[142 132 150 140 139 137] → 132
[152 122 102  99] → 122
[142 154 115 129] → 154
[100 143 127 144 124] → 143
[123 134 143 156 137 107] → 134
[119 105 125 128 129 110] → 105
[148 118 135 107 136] → 118
[127 121 130 101 125 132 137] → 121
[128 138 121 136 149 117 104] → 138
---
[[128 129 132 121 136 152 140]
 [123 141 137 131 143 135 107]
 [132 125 140 126 120 101 121]] | 152, 143

[132 113 105 110] | 132, 113

[142 112 155 127 133] | 155, 142

[[117 132 136 137 120]
 [133 128 119 124 127]
 [130 149 139 137 103]] | 149, 139

[146  99 141 117 102] | 146, 141

[130 153 148 100 155 120] | 155, 153

[114 130 105  98 141 116] | 141, 130

[[133 118 116 136 133]
 [116 150 125 114 137]
 [125 139 117 124 142]] | 150, 142
---
[[138 119  98 117 137]
 [139 127 116 131 120]
 [126 134 135 120 135]] --> 126

[[121 122 126 129]
 [118 120 116 121]
 [132 134  99 117]] --> 132

[[133 132 129 119 125 148]
 [122 107 135 113 134 129]
 [116 151 122 133 130 123]] --> 116

[[131 110  99 107 118]
 [126 128 112 123 141]
 [143 126 148 115 127]] --> 143

[[141 124 139 122]
 [114 155 113 144]
 [129 154 130 135]] --> 129

[[116 130 155 140 149]
 [133 138 127 107 154]
 [140 156 110 112 116]] --> 140

[[145 142 152 134]
 [132 122 126 137]
 [140 113 125 132]] --> 140

[[152 137 130 114]
 [ 99 106 133 139]
 [148 129 124 122]] --> 148

[[111 113 119 121 145 141 130]
 [125 110 129 147 112 138 122]
 [150 108 130 124 132 116 129]] --> 150
---
((129, 128, 130, 126, 133, 124, 142), (116, 123, 141, 136, 128, 129, 103)) Answer: 133
(138, 134, 103, 121, 121, 125, 124) Answer: 121
((128, 127, 127, 128, 127, 125, 127), (138, 105, 122, 141, 127, 126, 109), (115, 143, 138, 121, 120, 128, 142)) Answer: 127
((120, 110, 146, 135, 126, 139, 118), (138, 127, 122, 120, 106, 116, 133)) Answer: 126
((105, 114, 127, 132, 115, 110, 132), (132, 155, 113, 143, 143, 127, 134)) Answer: 115
(127, 139, 145, 133, 123, 105, 140) Answer: 123
((145, 115, 125, 118, 128, 122, 120), (128, 114, 103, 122, 154, 121, 121), (134, 132, 129, 123, 116, 119, 123)) Answer: 128
((127, 127, 122, 115, 123, 131, 132), (122, 113, 106, 108, 114, 141, 138), (129, 118, 123, 128, 117, 137, 128)) Answer: 123
(132, 127, 140, 122, 122, 153, 153) Answer: 122
---
[[134 115 108 108 117 107 126 121 111 133 133 126 128 120 128]
 [129 116 108 109 121 109 127 117 111 133 137 126 128 119 131]
 [140 125 109 112 128 114 128 116 113 124 116 128 129 124 122]
 [109 134 130 131 146 139 127 117 132 127 140 125 127 122 136]
 [125 123 107 111 133 117 129 108 113 130 135 125 128 118 132]
 [136 136 131 133 135 135 131 127 129 117 108 127 130 134 120]
 [116 132 118 123 146 133 130 108 122 125 133 125 128 121 134]] value 129

[[117 116 128 150 131 132 112 137 137]
 [116 132 111 134 119 109 139 143 145]
 [114 132 111 129 110 113 141 144 141]
 [112 128 110 128 111 113 140 143 141]
 [110 127 113 128 116 114 136 141 141]
 [128 116 126 119 129 108 128 114 114]] value 116

[[152 144 123 154 130 140 120]
 [110 118 124 111 119 119 150]
 [112 107 121 112 117 119 146]
 [151 142 124 153 129 140 120]
 [110 114 123 111 118 119 150]
 [114 106 121 114 118 120 144]] value 110

[[129 140 133 109 114 127 120 106 127 122 119 133]
 [142 143 131 122 124 126 116 124 141 117 108 118]
 [124 136 128 121 126 127 110 111 140 132 109 118]
 [122 145 123 121 119 147 110 123 137 123 116 131]
 [123 130 134 119 126 133 108 101 127 114 120 127]
 [132 133 121 112 116 134 127 105 137 131 108 126]] value 142

[[150 132 128 122 115 127 124 122 129 137 105 145 132 124 131 134]
 [132 129 126 120 122 127 121 110 135 143 105 141 115 121 128 132]
 [132 129 126 120 122 127 121 110 135 143 105 141 115 121 128 132]
 [117 123 123 122 123 126 127 109 139 135 105 120 112 121 124 130]
 [144 137 139 128 121 132 135 137 127 129 105 124 144 130 125 113]
 [114 117 116 134 135 125 127 136 123 113 105 121 128 132 132 142]
 [129 128 126 120 123 127 122 108 136 142 105 138 113 121 127 131]
 [121 135 139 135 146 131 129 143 119 125 105 130 131 135 127 114]
 [114 120 120 123 122 126 129 112 139 130 105 114 115 122 124 131]] value 132

[[127 120 123 131 140 123 115 136 143]
 [128 136 131 127 130 137 132 118 104]
 [118 130 140 134 117 133 144 124 131]
 [138 126 130 128 112 117 125 134 137]
 [132 134 132 128 132 123 133 125 130]
 [125 130 125 129 120 127 129 134 127]] value 128
---
[[143 107 122 151]
 [112 116 102 108]
 [117 113 130 142]] out 122

[128 116 152 132 124] out 132

[[116 115 154 119 142 128]
 [135 121 139 116 140 114]
 [110 149 139 138 117 133]] out 142

[144 106 120 112 124 119] out 124

[[100  99 130 155]
 [144 118 150 107]] out 130

[105 136 126 125] out 126
---
[[121 134 110 115 146 147]
 [144 107 135 136 103 137]] yields 134

[[138 113 148 121]
 [100 101 100 103]] yields 113

[[122 131 117 152]
 [126 129 127 137]] yields 131

[[150 138 124 126 117 136 133]
 [117 114 129 131 127 117 117]] yields 138

[[107 134 133 124]
 [121 140 143 134]] yields 134

[[105 131 137 137]
 [157 111 130 121]] yields 131

[[113 121 144 152 152 156]
 [111 119 149 153 153 139]] yields 121

[[116 119 156 117]
 [107 100 125 116]] yields 119
---
[[123, 124, 141, 118, 119, 126, 135],
 [119, 122, 143, 115, 112, 126, 140],
 [125, 127, 150, 133, 134, 131, 135]] gives 125

[[140, 137, 134, 134, 119],
 [129, 120, 126, 127, 131],
 [118, 120, 128, 129, 99]] gives 118

[[129, 130, 119, 128],
 [107, 148, 122, 157],
 [128, 131, 127, 131]] gives 128

[[116, 101, 111, 129, 117],
 [128, 112, 110, 135, 127],
 [112, 108, 111, 123, 114]] gives 112

[[129, 141, 127, 102, 126, 127, 108],
 [127, 134, 124, 130, 119, 127, 132],
 [129, 129, 126, 106, 131, 125, 108]] gives 129

[[133, 152, 141, 99],
 [133, 152, 142, 99],
 [134, 152, 142, 99]] gives 134
